In the data rows, 128 means zero.
Here are some points, one per row:
[125  76 192 138 151 137 144 120 110 126  90  89 122 119 120  93 132 128
 155 103  99 144 118 123 122 167  82 162 125  84 125 132  76 106  73 137
 144 115 115  82 107 163 147  49 118 149  91  94 111  68  69 152 202  85
 133 129 176 139 152 121 151  76]
[ 97 145 185 135 110 107 115  74 163 145 112  84 129 113 100 128 118 138
 175 109 170 161 136 186  73  98 162 125 166 110 190  90 140 118  98 148
  97 183 101 106 115 130  92  98 177 121 109 135 140  92 120  95 143 112
  98  80 134 127 166  90 144 125]
[101 131 152 174 115 124 159  83 130 170 126 122 100 127 160 170 118 167
  91 156 145 165 133 138 135 156  98 109 161 107 129 110 117  63  74  98
 113 116 156 118  84 166 126 168 115 106 136 135 129 131  95 140 138 204
  94 154 154 130 122 140 108 155]
[140  57 138 163 119 150 126  82 130 146 109  74  99  97 117 114 118 129
 147 173 117 141 108 185  67 114  32 157 189 104 100 129 162 135 106 115
 138 135 178 126 160 123 112 112 199 132 127 139 101 127 156 103 125 102
 137 135 173 127 156 155 123 122]
[160 149 124  89 129 155  95 189 190 114 112 125  91 127 128 155 153 111
 148 123 205 215  79 129 123 176 114 133 143  74 114  95  55 121 113 109
 104 186  62 123 178  94 118 102 107  71 139 171  84 121 128  65 118 142
 151 157 118 154 179 151 155 134]
[164 131 194 104 108 121 142 156  77 133 170 119 147 112 117 120 100 165
 134 171 130 144 105  56 102 120 140 126 166 146 121 137 147  68 139 143
 108 136 134  94 127 123 122 108 132  69  80 132 184  45 129 168 128 125
 171 157 150 124  97 114 167 120]
[125 161  88 119 113 117 117 160 144 174  87  96 129  97 149  94 103 172
 183 140 136 155 135  83 144 120  61 166 154  82 127 138 109 133  94 191
 104 132 121 111 149 171  84 123 138 147  82 116 161  85 120 125  94 101
 124 104  90 157 134 149 159  96]
[119 137 114 179 130 116 125 154  97 163  81  86 123 142 105  98 157 168
 106 109 138 144 133 186 106 109 106 121 147 142  82 225 119 110 138 116
 124 174 116 125 164 115 137 120 172 123  94 117 166 153 124 121 144  67
  87 107  83 137 124  90 171 180]
[101 119 135  76 132  71  63 123  95 131  86  91  72 102 115 118 122 133
 182 203 137 163 160 118 106 122 133 172 101 119  84 105 150  45 163 157
  91 117  79 174 132 107 107 150 131 157 130 133 121 153 109 129 113 109
 171 125 176 113 167  96 183 124]
[146 111 153 109 128 109  98  91 153 171  38 138 132  98 162 135 142 119
 190 185 142 139 133 141 123 131 114 176 173 121 171 146 130  50 147 125
 104 129  88 147 128 134 138 137 142  66  96  86 121  79  55 101 101 100
 131 165 138 102 118 106 137 130]
[102 141 157  97 152 162 131 113 145 162 157 186 146  85  83  89 115 142
 191 183 107 101  97 121 145  98 142  80  89  36 115 157 135 148  49  79
 125  98  89  92 181 141 101 172 111 132  77 101 112  90 156 115 201 126
 145 154  82 108 140 164 129 164]
[121 137 128 145 120 107  80 140 136 176 178 138 137  97 102 127  83 164
 102 154 100 110 122 187 157 153 149 192 119 134 139 121 114 130 161 164
 147 117  86  52 163 123 137 124  98 150  85 142 175  63  91 104 105  99
 167 126 138  92 117 128 162 179]
[101  97 152 129 100 154 107 127 113 166 114 122 158  54 127  86 138 107
 148 119 115 174 139 140 146 185 119 142 108 148 125 114  78 113 146 183
 102 121 121 119 196 127  76  81 142  69 101  84  77 120 118 132 113 113
 131 102  62 164 105  87 115 129]
[126 121 148 133 145 135  74 120 119 137 136 146 179 117 175  61 174 190
 152 155 135 169 115 143  83 112 116 131 175  94 113 118 106 132  80 152
  99 128 125 119 108  96 113  56 123 165 139  96 132 129  38  78 168 101
 182 130 115  87  66  82 113 171]
[124 102 117 105 110 122 121  93 117 203 151 140  64  71 127 121 186 112
 118 175  84 148 156 172 125 130 131 177 188 181 122 154 112 159 150 202
 144 143  63 144 140 114  82  90 135  70 129 143 131 148 117 183 109  92
 157  73 115 173 183 101 144 140]
[ 63 172 144 119 147 121 107  93 121 131 109 136  83 121  98 146 126 151
 169 118 182 137 130 170 106 102  51 156 154 117 102 119 124  90 173 207
 172 108  98 106 151 199 130  95 149  60 116 101  83 172 127  73 174 177
 195  74 122 129 114  82 174  93]
[126 116 146 116 117 115  99 173  92 153 110 126  92 144 104 157 159 111
 131 128 138 159 194 149 147  98  80 175 136 169  86 125 146 179  81 105
 196 130  96  71 141 134  76  96 102  82 101  89 160  96 114  83 199 115
 138 113 103 131  67 100 138 144]
[190 125 146  83 129  74 137 115 169 130 130 128 142 105 116 134 154 131
 128 164 104 193 151 180 115 130 118 142 191  70 130 123 106  77 137 130
  92 148 130  86 189 181 133  94 102  92 116  68 122 145 147 114 147 127
 161  83 153 132 165 113 203 142]
[150 138 138  96 158 156  85 182 107 144 124 158 171 122 133 187 126 147
 139 100 138 181 144 159 144 147 131 113 100 127 151 139 149 150 159 167
 118 151 140 174 106 185  93  60 163 141  80  87 106 110 114 177 184 100
 168 143 142 130 130 116 111 169]
[ 89 125 118 119 193 103  97  94 111 125 136 106 102  73 143 116 111 126
 105 112 100 126 146  82  43  86 118 148 152 134 163 139 122 102  97 118
  86 104 103 114 102 147 147  80  61 102  75 145 111 118 129 124 105 109
 156 139 145 125 104 198 142 156]
[145  75 157 104 131 140 102 158 116 137 166  48  80 102 128 118 141 199
  86 161  94 170 112 191 145 108 124 182 139 123 124  99 150 135 142 177
 138 198 116 159 118 150 110 149 136  89  25 102 141 188 100  99  90  80
 182  97  83 111 115  72 143 156]
[147 151 101 120 145 145  96 147 126 173 154  98 129 126 125  82 111 125
 175 140 152 202 104 179 100  54 135 187 159 126 123 137 200  57  56 139
  95 145  74  66 154 204  97 124  87  95 129 100  92  87  82 160 154 119
 147 150 138  88 144 148 159 113]
[181 159 158  85  74 142 128 126 122 166 129  99  92 102  89  83 109 176
 139 135 186 109 124 157 126 158 112 140 167 107 135 151 135 100 120 127
 200  91  69  96 107 166  93 112 127 127 135 147 111 115 117 120 114  68
 136  88 133 146  61 158 154 177]
[126 154 124  70 103 127 122 130  48 186 119 105 168 140 139 118 171 162
 115 106 140 115 139 132 131  94 105 171 137 128 142 159  83  88 120 157
 148 174 102  88 190 153  52 118 145 133  89 127 120 113 130 122 147 105
 206 158 152 200 138 140 109 194]
[130  71  96 141 109 123 101 133 134 176  96 126 128 140  95 103 121 147
 163  83 124 114 144 110 167 102  97 118 168 113 215 157 133  88  73 154
 128  79 141 125 200 173 132 135 173 102 160 149 104 151  72 128 193 108
 127 107 142  72 136 113 141  76]
[134 105 161 142 141 116 146 105 121 207 123  83 177 125  93  72 159 132
 149 135 138 137 178 179 124  74  94 153 122 129 143 106  91 130 169 178
 147 128 159 129  74 163 167 130 118  83 170 121 124 143 135 103 135  87
 123 197 108 107 139 119 157 156]
[148 135 116 109 123 140 134 105 124 119 145  86 103 166 109  97 165 157
 155 163 122 119 132 222 100 135 178 181 143 202 132 114 102 140 137 141
 105 166 174 111 150 148 104  98 119 191  91  92 132 130 111 101 160 113
 172 120  97 121  69 163 155 106]
[125 128 184 148 103 121 129 124  58 133 133 107 149 140 115 109 158 111
 145 138 168 139 175 144 120 129 116 152 203 142 112 136 139 138 156  81
 110  97 104  73 110 175 131 142 170 149 105 111 125 160  55 155  95 106
 182 156 125  94 144 157 140  61]
[116 118 121 153 131  66 107 108 129 171  93 122 108  95 153 126 208 120
 163 102 120 151 107 112 141 144  88 170 105 110 104  91 168  58 131 144
 137 185  58 100 178 147 125  93 161 156 156 130 119 141 126 161 163 131
 147 186 114 115  41 127 183 120]
[184  60 133 164 134  80 163 114  84 133 170 128 133 111 145 154  76 131
 116 212 129 135 148 137  97 106 116 114 107  94 122 156 129  97 119 136
 146 127 112 118 153 144  93  79 126 125 128 141 118 120  74  31 148  88
 119 128  87 187 116 173 117 122]
[119 137  63 142 167  95 131 152 112 126 131 135 103  89 125 110 115  85
 129 155 165 150 124  93 120 151 149 100 171 133  92  95  80 173 105 210
 186 170 134  70 164 163  74 133 141 130  86  68  68 125 120 121 162 112
 129 106 185 142 141  98 118 169]
[174 139 148 173 182 160 120 112  77 156  63 127 127  83  93  84  90 129
 117 134 107 147 176 181  94  98  91 160 122 102 125 108  90 116 127  87
 200 152 152 125 139 149  97 128 136 118 133 159 151 151  89 127 172 127
 219  95 118 184  94  69 169 111]
[124 121 158 115  99 137  83  75 139 173 128 225  77 127  93  73 117 177
  93 106 149 149 123  96  73 158  86 203 155 129 134 117 148  96 197 127
 176 150 150  98 129 126  77 130  96 172  69  78 128 131 120 116 151  93
 175 152  70  76 175 107 159 145]
[172 178 167 151 135  86  74 129  45 172 124 109  88 160 119 109 187 164
 156 169 106 157  93 115  52 142  61 156 117 123 166 115 148 128 123 120
 129 119  96 108 135 155 121 134  98 113 123 152 103 125 140  94 102  68
  73 144 145 122 103 109 149  84]
[167 148 175 174 118 152 116 197 168 145 179 139 105 122 154  93 166 174
 122 103 114  86 123 123 108 123 136 185 135 145 153 132  97 108 196  91
 120 123 111 107  90 138  88 140 145  86 100  87  68 102 130 100 226 136
 149 103 130 163 170 108 160 172]
There is one direction along which these points spread out most. Take the direction at right angles to it along which they spread out most. Go by this last direction. How far along it is each point below, from 0 to 99? The average is 50, and the first point in the table lies past the average. One standard deviation of the points above along it is 16.
[116 118 121 153 131  66 107 108 129 171  93 122 108  95 153 126 208 120
 163 102 120 151 107 112 141 144  88 170 105 110 104  91 168  58 131 144
 137 185  58 100 178 147 125  93 161 156 156 130 119 141 126 161 163 131
 147 186 114 115  41 127 183 120] 36
[174 139 148 173 182 160 120 112  77 156  63 127 127  83  93  84  90 129
 117 134 107 147 176 181  94  98  91 160 122 102 125 108  90 116 127  87
 200 152 152 125 139 149  97 128 136 118 133 159 151 151  89 127 172 127
 219  95 118 184  94  69 169 111] 42
[148 135 116 109 123 140 134 105 124 119 145  86 103 166 109  97 165 157
 155 163 122 119 132 222 100 135 178 181 143 202 132 114 102 140 137 141
 105 166 174 111 150 148 104  98 119 191  91  92 132 130 111 101 160 113
 172 120  97 121  69 163 155 106] 47
[124 121 158 115  99 137  83  75 139 173 128 225  77 127  93  73 117 177
  93 106 149 149 123  96  73 158  86 203 155 129 134 117 148  96 197 127
 176 150 150  98 129 126  77 130  96 172  69  78 128 131 120 116 151  93
 175 152  70  76 175 107 159 145] 53
[184  60 133 164 134  80 163 114  84 133 170 128 133 111 145 154  76 131
 116 212 129 135 148 137  97 106 116 114 107  94 122 156 129  97 119 136
 146 127 112 118 153 144  93  79 126 125 128 141 118 120  74  31 148  88
 119 128  87 187 116 173 117 122] 56
[150 138 138  96 158 156  85 182 107 144 124 158 171 122 133 187 126 147
 139 100 138 181 144 159 144 147 131 113 100 127 151 139 149 150 159 167
 118 151 140 174 106 185  93  60 163 141  80  87 106 110 114 177 184 100
 168 143 142 130 130 116 111 169] 71
[ 63 172 144 119 147 121 107  93 121 131 109 136  83 121  98 146 126 151
 169 118 182 137 130 170 106 102  51 156 154 117 102 119 124  90 173 207
 172 108  98 106 151 199 130  95 149  60 116 101  83 172 127  73 174 177
 195  74 122 129 114  82 174  93] 35
[101 119 135  76 132  71  63 123  95 131  86  91  72 102 115 118 122 133
 182 203 137 163 160 118 106 122 133 172 101 119  84 105 150  45 163 157
  91 117  79 174 132 107 107 150 131 157 130 133 121 153 109 129 113 109
 171 125 176 113 167  96 183 124] 22
[146 111 153 109 128 109  98  91 153 171  38 138 132  98 162 135 142 119
 190 185 142 139 133 141 123 131 114 176 173 121 171 146 130  50 147 125
 104 129  88 147 128 134 138 137 142  66  96  86 121  79  55 101 101 100
 131 165 138 102 118 106 137 130] 31
[134 105 161 142 141 116 146 105 121 207 123  83 177 125  93  72 159 132
 149 135 138 137 178 179 124  74  94 153 122 129 143 106  91 130 169 178
 147 128 159 129  74 163 167 130 118  83 170 121 124 143 135 103 135  87
 123 197 108 107 139 119 157 156] 30
[125 161  88 119 113 117 117 160 144 174  87  96 129  97 149  94 103 172
 183 140 136 155 135  83 144 120  61 166 154  82 127 138 109 133  94 191
 104 132 121 111 149 171  84 123 138 147  82 116 161  85 120 125  94 101
 124 104  90 157 134 149 159  96] 55
[126 116 146 116 117 115  99 173  92 153 110 126  92 144 104 157 159 111
 131 128 138 159 194 149 147  98  80 175 136 169  86 125 146 179  81 105
 196 130  96  71 141 134  76  96 102  82 101  89 160  96 114  83 199 115
 138 113 103 131  67 100 138 144] 62
